Each path is a new rotation, seen through one point. The rows after it are directions, each followed by how far the rotation turns it, in deg/step (0 if it stays put).
Each turn is a multiple of 5 degrees from 10 to 175, or 0.
Each row of a path follows its step; steps can be skipped.
path 1
step 0: [.09,.13,.05,-.03,.00,-.15,-.18,-.02,-.08,.18,.02,.08,.23,.11,-.15,.16,.12,.23,.02,.02,-.08,.01,-.26,.35,-.21,-.09,-.05,-.04,-.16,.07,-.09,-.11,-.12,.15,-.09,-.22,.14,-.26,.21,-.40,.15,-.02,.24,-.13,-.01,-.05,.26,.13,.18,.21,.02,-.20,.05]
step 1: [-.15,.08,.13,-.12,-.24,.12,-.22,-.14,.05,.04,-.22,.10,.00,.28,-.07,.00,.12,.06,.02,.12,.11,.00,-.14,-.15,-.19,.31,-.10,.04,-.35,-.14,.13,.13,-.18,.24,-.09,-.01,.19,-.15,.00,.07,.14,-.02,.00,-.05,.35,.25,.18,.12,-.13,.15,.07,.27,.12]
step 2: [-.13,-.13,.00,-.29,.07,.13,.15,-.25,.00,.24,-.08,-.13,-.12,.14,-.11,-.12,.09,.19,-.07,.16,.09,.04,.07,-.13,.16,.07,-.01,.01,-.03,-.08,.08,-.04,.11,-.32,.16,-.05,.16,-.12,.26,.08,-.03,-.30,.24,.02,.36,-.13,-.02,-.13,.07,.03,-.08,.06,.44]
step 3: [.05,.29,.01,-.33,.15,-.22,-.08,-.13,.20,.07,-.01,.07,.29,-.07,-.27,-.19,-.10,-.29,-.06,.28,.06,-.12,.12,.15,.30,-.02,-.04,.02,.09,-.16,-.07,.12,-.16,-.01,.13,.03,.03,-.02,.15,.02,-.07,-.25,.01,-.09,.18,.16,-.02,.00,.29,.11,-.13,-.28,-.01]
step 4: [.02,.07,.01,-.14,.16,.07,.03,-.18,.05,.16,-.13,.34,.15,-.27,.18,-.04,-.06,.05,-.10,.07,-.14,.04,-.26,-.08,-.12,-.19,-.17,.03,-.25,-.12,.00,.29,.07,.03,-.12,-.10,.03,-.06,.16,.01,-.11,-.07,-.24,-.26,-.02,.01,.07,-.01,.37,.23,.39,-.08,-.08]
step 5: [.04,.04,.09,-.21,.20,.15,-.11,-.33,.06,.21,.04,.21,.00,.26,-.15,-.06,-.06,.28,.07,-.07,-.23,.06,-.06,.01,-.20,.11,.23,.18,.05,-.01,-.03,-.05,-.01,-.04,-.36,-.18,.19,-.05,.08,-.07,.11,.11,-.01,.07,-.17,.00,.36,.29,.02,.19,.03,-.17,.22]
step 6: [-.15,-.01,-.17,-.05,-.05,.17,.05,-.28,.18,.18,-.08,-.23,-.11,.19,-.22,-.15,.16,.07,-.01,.08,.07,-.20,-.11,.24,-.15,.02,-.25,.11,.01,.10,.11,.11,-.20,.42,-.02,-.25,.24,-.31,-.19,-.03,.01,.01,.10,.13,.26,.10,.07,-.02,.09,.08,-.11,-.02,.12]
step 7: [-.18,.09,-.01,-.27,.03,-.01,-.26,-.10,.00,.11,.05,-.21,-.15,-.17,.29,.15,.09,.00,-.06,.11,.04,-.14,.07,-.22,.01,.18,-.29,.17,-.12,-.05,-.13,.00,.00,-.12,.00,-.05,.31,-.01,.07,.00,-.01,-.27,.06,-.06,.38,.28,-.16,-.09,-.01,.09,.03,-.25,.29]
step 8: [-.36,-.18,-.03,-.19,.21,-.16,-.17,-.10,.15,.25,.05,.20,.25,.02,-.11,-.25,-.09,-.08,-.07,.38,-.17,-.08,-.20,-.20,.10,-.07,.01,-.12,.09,.01,-.07,-.05,-.01,-.12,.16,.30,-.03,-.04,.21,-.12,-.13,.00,.00,.04,-.03,.20,-.08,-.05,.11,.22,.04,-.13,.26]
step 9: [.07,-.10,-.04,-.23,-.08,-.23,-.02,-.31,.04,.04,.03,.05,.27,.04,-.11,-.03,.01,.05,-.02,.09,-.15,.00,-.21,.17,-.23,.14,-.04,.12,-.08,.11,.14,.17,.00,.04,.11,.10,-.07,-.06,.07,.15,.29,-.03,.07,-.22,-.08,-.18,.12,-.01,.41,.15,.23,-.43,-.16]
Speeds:
[.05,-.06,-.05,-.05,-.05,-.01,.06,-.03,.01,.01,-.07,-.10,.01,-.05,.01,-.04,.02,.04,.04,.04,.04,.03,.08,.01,.05,-.01,-.04,.05,.03,.00,-.03,-.03,.00,-.07,.01,-.06,.02,-.04,.03,.01,.04,.02,-.07,.08,.06,.08,-.03,-.02,-.10,.04,-.03,.02,-.05] | 80
[.10,-.01,.00,-.01,.02,.03,-.02,-.10,.03,.07,.00,.04,.07,.00,-.03,.08,-.02,-.03,.03,.03,-.04,.01,.06,.00,.00,-.01,-.01,.03,-.03,-.03,-.02,-.02,.09,.08,.03,.03,.04,-.09,-.03,.04,-.03,.03,.09,-.06,-.01,.02,-.09,.01,-.03,.07,.03,.03,.06] | 0
[.00,-.06,-.02,.04,.01,.03,.02,.07,-.02,.01,-.06,.06,.09,.02,-.01,.00,-.02,-.01,.05,.03,-.02,.05,-.10,.05,-.02,-.05,-.03,.07,-.03,-.01,-.01,-.05,.03,-.01,-.02,-.02,-.06,.05,.02,.03,.09,.10,.01,-.02,.05,.01,.04,.12,-.02,-.01,.07,-.08,.00] | 80
[-.05,-.07,-.02,.02,-.01,-.04,-.05,.02,.00,.04,-.04,.01,.00,.06,.02,-.06,-.01,.04,-.02,.03,.07,.03,.03,-.03,.06,.10,-.02,-.08,-.03,-.02,.04,-.06,.09,-.02,.05,.06,-.01,.03,.00,.04,-.03,-.04,.03,-.03,.06,.06,-.10,.04,.09,-.05,-.05,-.05,-.04] | 65
[-.07,.01,.03,-.05,.11,-.03,-.01,.00,-.09,.00,.04,-.03,-.01,.05,.03,.05,.00,-.01,.08,.02,.04,.03,.05,.02,-.04,-.01,-.03,-.05,-.02,-.05,.04,-.02,.03,-.06,-.03,-.03,-.05,-.03,.05,.04,-.12,.09,-.01,.09,-.02,-.07,-.01,.03,-.01,.06,-.03,-.02,.04] | 130
[.00,-.02,-.04,.00,-.07,.03,-.04,-.04,.03,-.06,-.02,-.01,.03,-.05,.01,.01,.07,.06,.05,.07,-.07,-.04,.05,.01,-.04,.00,-.05,-.06,-.02,-.06,.01,.07,-.09,-.02,.00,-.03,.02,.13,-.05,.08,-.03,.04,.07,.01,.02,-.04,-.03,.02,.05,.00,.06,.05,-.05] | 135
path 2
step 0: [.01,.19,.04,-.05,.16,.13,.13,.14,.32,-.11,.05,.05,.08,.04,-.09,.20,-.01,-.06,.13,-.25,.10,.00,.12,-.09,.01,-.08,.10,.28,.19,.21,.24,.09,.14,.13,.03,-.07,.15,.11,.18,-.11,-.29,-.41,.12,.07,.25,.18,-.08,-.15,.03,.11,.11,.03,-.25]
step 1: [.28,.05,-.04,.12,.23,.20,-.14,.13,-.12,-.27,-.19,.02,.03,-.12,-.16,.04,.11,-.21,.12,-.19,-.20,-.15,-.09,-.10,.08,.02,-.08,.03,.08,.00,-.07,-.06,.13,.24,.11,-.16,.16,-.02,-.06,.21,.38,.02,.31,.03,-.10,.03,-.03,-.16,.12,-.14,-.24,-.19,-.23]
step 2: [-.06,.04,.06,-.15,.22,-.13,-.04,.39,-.23,-.15,-.01,-.08,.07,-.01,-.06,.06,.10,.07,.19,.00,-.07,-.25,-.19,.13,.12,.16,.44,-.15,.04,-.22,-.10,-.19,.20,.00,-.13,-.11,-.15,.03,.07,-.04,-.10,-.01,.03,.00,-.22,.21,.33,-.02,-.19,.09,-.12,.17,.09]
step 3: [.07,-.04,-.08,-.03,.08,.04,-.11,.14,.13,.01,-.16,-.20,.27,.25,.20,-.06,-.03,.12,.02,-.06,.24,.15,-.25,-.07,-.14,.14,.02,.16,.06,.02,-.02,-.15,-.09,.00,-.17,-.12,.36,-.05,-.20,.13,.06,-.32,-.08,.02,.00,.37,.08,.14,-.12,-.07,.34,.17,.13]
step 4: [-.04,.16,-.20,.19,-.01,.07,.08,.00,.14,-.15,-.07,.04,.14,-.16,.06,-.15,-.20,-.27,.06,.03,.25,-.19,.06,-.04,-.26,-.04,.06,-.21,-.22,-.06,.11,-.08,-.24,.14,-.12,.21,.40,.08,.04,-.23,.36,.04,.19,.16,.01,-.02,.20,-.03,-.09,.02,-.11,.02,.04]
step 5: [-.02,-.11,.04,.12,.04,-.05,-.07,-.08,.28,-.27,.03,.08,.06,-.29,-.08,.07,.19,.03,-.03,-.09,.08,-.20,-.02,-.04,-.14,-.05,.18,.02,-.02,-.08,-.16,.23,-.03,.17,.19,-.01,-.14,-.33,.42,-.04,.05,.25,.00,-.18,.07,.29,.20,.11,-.11,.15,.17,.06,.22]
step 6: [.25,-.18,.11,.05,.18,-.02,-.13,.07,.18,-.09,.03,-.25,-.21,-.08,.10,-.25,-.02,.15,.07,-.31,.00,.08,-.07,-.10,.02,.03,.22,.16,-.32,-.06,-.09,.02,.00,.02,.10,-.10,.21,-.12,.19,-.14,-.22,-.35,.05,-.05,.05,-.17,-.14,.28,.02,.16,.04,-.02,-.23]
step 7: [.24,-.09,.07,-.15,-.05,.20,.03,.29,-.03,-.06,-.14,-.03,-.17,.04,.13,.09,-.17,-.07,.23,.03,-.10,-.13,-.10,-.18,-.13,-.13,-.15,.04,.02,.08,.28,-.12,.14,.05,-.02,-.33,.06,.02,.03,-.14,.25,.00,.31,-.05,.23,-.25,.08,.09,-.03,.26,-.14,-.14,.30]
step 8: [.12,.03,-.04,-.26,.08,-.16,.02,.27,-.06,-.13,.15,-.13,.15,-.03,-.05,.10,-.10,-.16,-.08,-.30,-.16,-.17,-.13,.32,-.22,.20,-.08,-.10,.18,.27,.11,-.06,.12,.10,.14,.16,-.17,.03,.31,-.18,.14,-.18,-.08,-.11,-.05,.25,-.13,-.18,-.11,.09,.02,-.02,.12]
step 9: [.18,.15,.06,-.12,.15,-.04,.11,.17,-.08,-.19,-.10,.09,.11,.01,.03,-.25,.04,-.13,.20,-.32,-.09,.04,-.03,-.06,-.17,.22,.11,.20,-.14,.09,-.32,.16,-.38,.19,-.05,-.03,-.09,-.09,-.39,.20,-.01,-.12,.01,-.06,-.20,-.03,-.10,-.08,-.11,.00,.14,-.03,.10]
Speeds:
[.07,.01,.03,.04,.02,-.01,-.04,-.03,-.04,-.01,-.01,.03,-.01,.04,.07,-.11,-.04,.05,.04,-.06,-.04,.05,.13,.02,-.02,-.08,-.01,.05,.04,.01,.00,-.08,-.02,-.01,.03,.04,.03,.01,.01,.04,-.05,.02,.09,-.02,.00,.05,-.03,-.04,-.04,-.02,.04,.10,.00] | 125
[-.01,.04,.05,-.08,.08,.01,.02,.03,.00,.04,-.02,.00,.01,.02,-.02,.04,.06,.02,-.01,-.05,-.05,-.09,.00,.05,.05,-.02,.06,.02,.04,.10,.04,-.03,-.02,.06,-.09,.03,-.04,.03,-.09,.13,.04,-.03,.02,.05,-.04,.02,-.01,-.06,.00,-.01,-.03,.00,-.03] | 45
[-.04,-.01,.07,.08,.07,.04,-.01,-.07,.14,-.04,.00,.06,-.06,-.10,-.04,.00,.05,-.05,-.04,.01,.10,.00,.04,.04,-.03,-.03,-.02,-.01,.00,.04,-.02,.01,-.01,-.02,-.03,-.04,.01,-.03,-.01,.04,-.08,-.02,.00,-.04,.02,-.02,-.03,-.01,-.01,.02,-.09,.05,.01] | 65
[.08,-.01,-.05,.08,-.08,.10,.02,.01,-.04,-.01,-.03,-.05,-.03,-.03,-.02,.03,.02,.11,.03,-.05,-.01,-.08,-.02,-.02,.00,-.02,.05,-.02,.04,.05,.07,-.04,.04,-.05,.08,-.02,-.04,-.06,-.01,.00,-.07,-.03,-.01,-.05,.03,-.03,.01,-.05,.05,.02,-.05,-.03,-.07] | 60
[-.01,.03,-.01,.00,.06,-.01,-.08,.01,-.01,.01,-.03,-.03,-.01,.03,-.04,-.06,-.02,-.05,-.05,.01,-.06,-.03,-.03,-.01,.03,.05,-.05,.02,-.06,-.01,-.05,-.05,-.11,-.06,.07,.06,.06,-.09,-.03,.01,-.01,-.06,.04,.05,.00,-.11,.06,-.06,.08,.01,-.04,-.03,.02] | 140
[.02,.03,.04,.03,.03,.04,.04,.02,-.03,.01,.01,-.06,-.02,.03,.03,.09,-.01,.00,.04,-.01,.00,.05,.00,.06,-.02,.02,-.11,.00,.00,.04,-.10,-.12,.03,.00,.00,.00,.00,.02,-.05,-.06,.03,-.02,-.05,-.04,-.13,.03,.04,.02,.00,.08,-.06,.03,.04] | 65
[-.01,.03,-.01,-.06,.02,-.03,.02,.01,.08,-.04,-.01,-.08,.05,-.06,.04,.03,.02,.06,-.02,.02,-.08,.10,-.05,-.01,-.08,-.11,.01,-.06,-.08,.00,.03,-.05,-.04,.02,.07,.04,-.05,.02,.00,.05,.01,.03,-.01,.02,.07,-.02,-.02,.06,.04,.06,-.04,.04,-.01] | 40
path 3
step 0: [.01,-.13,-.16,.01,.02,-.30,.10,-.24,.06,.28,-.05,.20,.02,.44,-.09,.14,-.03,.11,.13,-.05,-.33,-.01,.12,-.20,.46,.30,-.35,-.15,-.07,.09,-.08,.01,-.10,-.01,.10,.21,.19,.13,.03,-.08,.25,.05,-.03,-.06,.02,-.10,-.09,.11,.21,-.20,.01,-.12,.12]
step 1: [.21,.06,-.22,-.17,-.28,-.07,-.09,-.02,-.27,-.03,.02,.09,-.08,.41,.10,-.32,-.52,.00,.05,-.22,-.04,.00,.04,-.19,-.04,.09,.14,.03,-.05,.07,-.35,.01,.05,-.03,.22,-.01,.06,-.05,-.10,.10,.31,.08,.00,.16,.14,-.29,-.03,.00,-.15,-.23,.20,-.20,.08]
step 2: [.19,.12,-.12,-.04,-.32,.19,.28,.07,.22,.14,.09,-.04,.04,.42,-.23,.04,.07,-.41,.33,-.25,-.27,.03,.06,.01,.08,.05,.16,-.15,.15,.14,-.27,.15,-.11,-.05,.02,.14,.30,-.29,-.17,-.10,.02,-.03,-.05,.11,-.02,.16,-.08,.17,-.05,-.07,.02,.01,-.09]
step 3: [.13,.02,-.18,-.33,-.12,.05,-.05,-.18,.05,.17,-.31,.03,-.04,.37,-.28,.18,-.04,.11,.07,.10,.02,.34,-.10,-.06,.18,.02,.10,-.28,.00,-.04,-.32,-.26,.00,.01,.28,.05,.10,.21,-.31,.20,.14,.03,-.09,-.10,-.01,.10,-.16,-.03,-.06,-.08,-.20,.16,.30]
step 4: [.31,-.05,-.46,-.24,-.27,.00,-.15,-.03,.13,.19,-.15,.01,-.06,.11,-.06,-.16,-.06,-.04,.01,-.01,-.01,.07,-.04,.09,.30,.03,.03,.20,-.06,.14,-.06,-.07,.22,-.23,.03,.07,-.18,-.35,-.14,-.01,.30,-.27,.02,-.06,-.15,-.09,.07,.33,-.31,-.07,.25,.17,.06]
step 5: [.18,.26,-.16,.02,-.06,.09,-.26,-.07,.18,-.01,-.08,-.21,.17,.38,-.16,.33,.02,-.12,.10,-.16,-.23,-.06,.22,-.20,.24,.28,-.05,.02,.07,-.13,-.20,-.02,.30,-.07,.13,.04,.27,.08,.16,-.33,.06,-.29,.04,-.19,-.14,.07,.00,-.08,-.03,-.10,.15,-.02,.18]
step 6: [.29,-.18,-.11,-.03,-.02,.08,-.06,-.22,-.03,.19,-.22,-.15,.04,.11,.02,-.04,-.20,.05,.00,-.22,.24,.15,.03,.06,.24,.38,.00,-.37,-.15,-.17,-.21,-.09,-.04,-.09,.13,.20,.19,-.13,.03,.29,.19,.00,.13,-.06,.07,.04,-.09,.02,.12,-.17,.45,-.28,.15]
step 7: [.12,.09,-.13,-.13,-.24,-.26,.04,-.05,-.03,-.15,-.21,-.19,-.30,.20,-.10,-.11,-.27,-.07,.17,-.30,-.30,.04,-.02,-.04,.29,.33,-.11,.29,-.04,-.14,-.28,.19,-.19,.13,-.04,-.01,-.02,-.36,-.17,-.02,.06,-.03,-.10,.06,-.23,.21,-.04,.21,.05,.00,.07,-.11,.06]
step 8: [.06,.25,-.07,-.25,.11,.18,-.04,-.26,.21,-.11,-.10,-.06,-.08,.21,-.07,.09,-.18,.07,.16,-.11,-.36,.13,-.05,-.36,.08,.02,.01,-.09,.21,.30,-.40,-.29,-.25,-.15,.25,.06,.18,-.15,.03,.01,-.10,.18,.06,-.22,.08,.03,-.15,.02,-.09,-.15,.29,.05,.01]
step 9: [.17,-.34,-.17,.05,-.23,.04,.21,-.12,.31,.14,-.08,-.18,.01,.48,-.09,-.12,-.29,.19,.10,-.07,.12,.35,-.25,-.11,.11,-.12,.10,.03,.04,.01,-.23,-.05,.03,-.16,.15,.19,-.04,.07,-.14,-.04,.17,-.06,.02,-.16,-.20,.01,.08,.33,.14,.17,.19,-.12,-.12]
Speeds:
[-.02,.04,-.03,.02,.03,.00,.08,.03,-.02,-.13,.11,-.02,.03,.01,-.04,-.06,-.08,-.02,.04,-.07,-.02,-.04,.00,.04,.07,.01,.01,-.04,-.02,-.03,.01,-.10,-.05,.04,-.06,-.04,.00,.00,-.03,.03,-.01,.07,-.03,.00,.04,-.04,-.04,.05,.06,-.04,.02,.02,.05] | 60
[-.13,.01,.04,-.02,-.07,-.10,.11,-.01,.02,.03,-.02,-.02,.05,.01,.04,-.01,-.04,.01,.09,-.03,-.04,-.03,-.05,-.01,-.11,.00,.07,.01,.07,.02,-.05,.00,.01,-.04,.06,.02,-.01,-.04,.01,.07,.00,.01,.06,-.02,.02,-.01,-.05,.04,.00,.01,-.06,.04,.01] | 55
[.04,-.06,-.08,-.06,-.09,.04,.00,-.03,-.02,.00,-.02,-.05,.04,.02,-.04,-.09,-.04,.01,.00,.03,.02,-.04,.04,.05,-.04,.02,.05,.04,.02,-.07,.05,.09,.02,-.06,-.09,.00,-.07,-.04,-.03,.00,-.03,.05,.02,.01,-.03,-.02,.05,.04,.06,.01,.01,.01,-.12] | 140
